In the rows, zero is written as 100.
One turn moves every row onto another: examples first, then more rows asked
K603: [100 112 107 124 70 131 85 116 108 103 114 78 94 100 116 100 133 110 111 112 107 87 116 105 87 89 97 92 92 85 113 123 118 100 124 108 91 119]
K37: [81 124 121 110 102 91 107 104 101 81 96 70 100 101 70 99 103 69 94 88 108 114 99 80 125 109 107 91 99 87 78 82 87 82 131 87 105 109]
K429: [95 88 103 103 78 94 73 117 121 93 107 93 123 115 110 126 81 100 84 89 122 123 118 127 75 107 92 91 134 88 64 100 90 110 76 83 98 76]
K661: [90 82 125 89 101 90 56 99 113 120 90 100 85 111 131 112 107 92 90 135 104 93 101 110 87 91 93 68 118 112 64 106 98 97 106 107 83 96]
K772: [101 105 103 116 92 86 108 74 93 106 98 112 113 106 129 107 123 74 113 107 120 110 79 114 102 70 115 86 81 126 90 107 103 98 118 102 71 88]
K419: [103 90 133 95 104 114 111 91 127 88 101 91 91 99 93 100 78 113 103 75 123 84 101 85 88 91 113 78 128 97 101 88 126 91 54 86 83 122]
K212: [91 77 93 104 88 112 84 131 113 73 102 88 132 113 95 118 80 106 67 92 112 90 110 112 89 123 93 101 112 81 82 97 91 103 90 91 95 71]
K293: [113 98 95 114 66 102 105 95 121 75 102 111 104 90 95 104 99 129 90 114 81 74 74 112 59 75 105 79 112 125 106 113 118 94 122 91 97 105]
K748: [107 101 107 120 95 89 96 71 105 123 103 112 113 113 139 104 110 80 111 113 128 103 92 114 112 81 108 91 92 117 90 103 113 108 128 109 70 97]
K639: [63 116 83 103 96 119 100 101 88 86 98 110 118 96 80 91 81 84 87 102 95 112 96 106 107 89 104 113 145 132 129 93 108 111 77 106 90 119]
K253: [115 129 86 96 107 69 89 81 124 101 102 110 85 103 92 93 100 83 119 97 117 145 102 115 81 104 110 94 106 90 75 81 97 125 114 100 95 83]
K115: [94 103 101 85 61 110 97 144 109 119 87 113 97 109 102 105 99 94 87 106 95 106 81 117 75 65 88 97 98 119 86 103 76 91 119 120 88 97]
K428: [119 130 86 70 119 84 88 79 129 100 110 91 81 99 91 108 70 86 112 87 108 116 98 123 64 96 102 98 98 110 88 90 93 126 103 95 94 73]
K786: [74 122 116 112 101 87 109 111 86 86 111 80 90 90 77 95 90 68 88 95 92 112 105 78 116 95 113 84 111 72 97 88 96 70 115 84 99 124]
K892: [100 88 109 103 106 108 113 95 98 85 93 92 91 86 86 92 92 111 120 70 110 75 88 95 79 68 113 70 115 107 118 113 109 108 71 87 95 144]
K476: [120 91 128 105 123 110 96 92 107 86 88 73 96 90 87 102 87 111 107 68 132 68 94 108 97 86 102 73 92 103 112 105 114 100 71 91 84 118]
K282: [92 122 121 113 97 90 112 100 98 91 89 85 105 79 61 96 116 84 109 88 109 100 111 79 113 100 107 73 92 78 83 99 95 106 134 94 98 126]
K521: [107 115 103 139 72 114 103 109 111 99 115 93 95 100 115 101 120 107 119 112 106 80 114 100 97 92 96 96 100 97 115 133 119 103 138 106 96 105]
K195: [125 115 89 83 103 75 96 58 114 79 122 101 75 85 88 93 64 77 107 88 121 133 97 112 76 101 96 83 106 100 95 95 91 112 105 95 103 108]
K890: [81 129 112 113 120 92 89 105 89 91 85 85 107 95 76 95 104 74 92 94 81 105 110 80 114 108 109 92 83 95 80 87 83 88 127 105 105 108]
K964: [91 81 98 112 82 87 78 123 121 79 115 99 116 105 85 99 81 88 75 75 127 108 120 96 98 129 84 79 126 93 75 112 96 111 92 103 111 80]
K871: [69 131 87 91 84 113 93 105 102 102 116 122 116 105 91 84 71 93 102 91 98 119 102 107 114 99 108 104 147 133 111 86 102 118 76 103 86 108]
K258: [102 100 87 112 78 96 102 85 124 89 94 104 119 85 102 111 104 124 102 115 86 68 67 128 61 79 111 84 128 122 97 106 120 97 114 93 94 102]
K407: [96 103 104 83 66 108 92 134 106 111 101 99 88 103 102 99 93 98 76 118 82 102 74 115 72 55 87 85 110 130 78 105 82 87 112 110 80 99]
K510: [98 82 132 91 102 86 46 86 106 116 94 99 88 103 111 117 113 106 95 129 102 86 101 113 77 89 96 76 119 100 72 120 92 112 115 102 94 92]
K904: [82 83 105 103 88 107 89 131 116 72 115 95 120 112 91 118 69 92 73 88 138 101 115 114 78 119 77 91 121 95 82 109 92 107 77 92 103 84]
K809: [73 95 87 91 70 127 83 120 85 88 99 110 119 102 92 106 81 78 93 99 85 115 95 117 92 79 111 111 139 121 112 101 107 101 67 94 89 124]
K143: [74 131 77 94 97 128 97 99 81 94 90 102 111 103 101 89 76 83 101 101 79 106 97 124 97 95 110 111 124 122 135 108 111 107 74 101 89 109]
K354: [101 120 89 83 112 77 85 66 122 90 121 100 76 105 90 87 68 79 104 98 115 133 101 126 65 103 109 105 109 104 87 83 96 120 105 89 113 88]
K453: [110 106 128 96 117 101 109 86 117 86 92 77 82 104 87 95 93 113 108 65 131 77 107 93 85 90 105 71 119 108 121 94 113 103 73 91 93 133]

K603 turns into K510
K407 turns into K521
K809 turns into K282
Where do these go?
K428 turns into K143
K195 turns into K871
K639 turns into K37

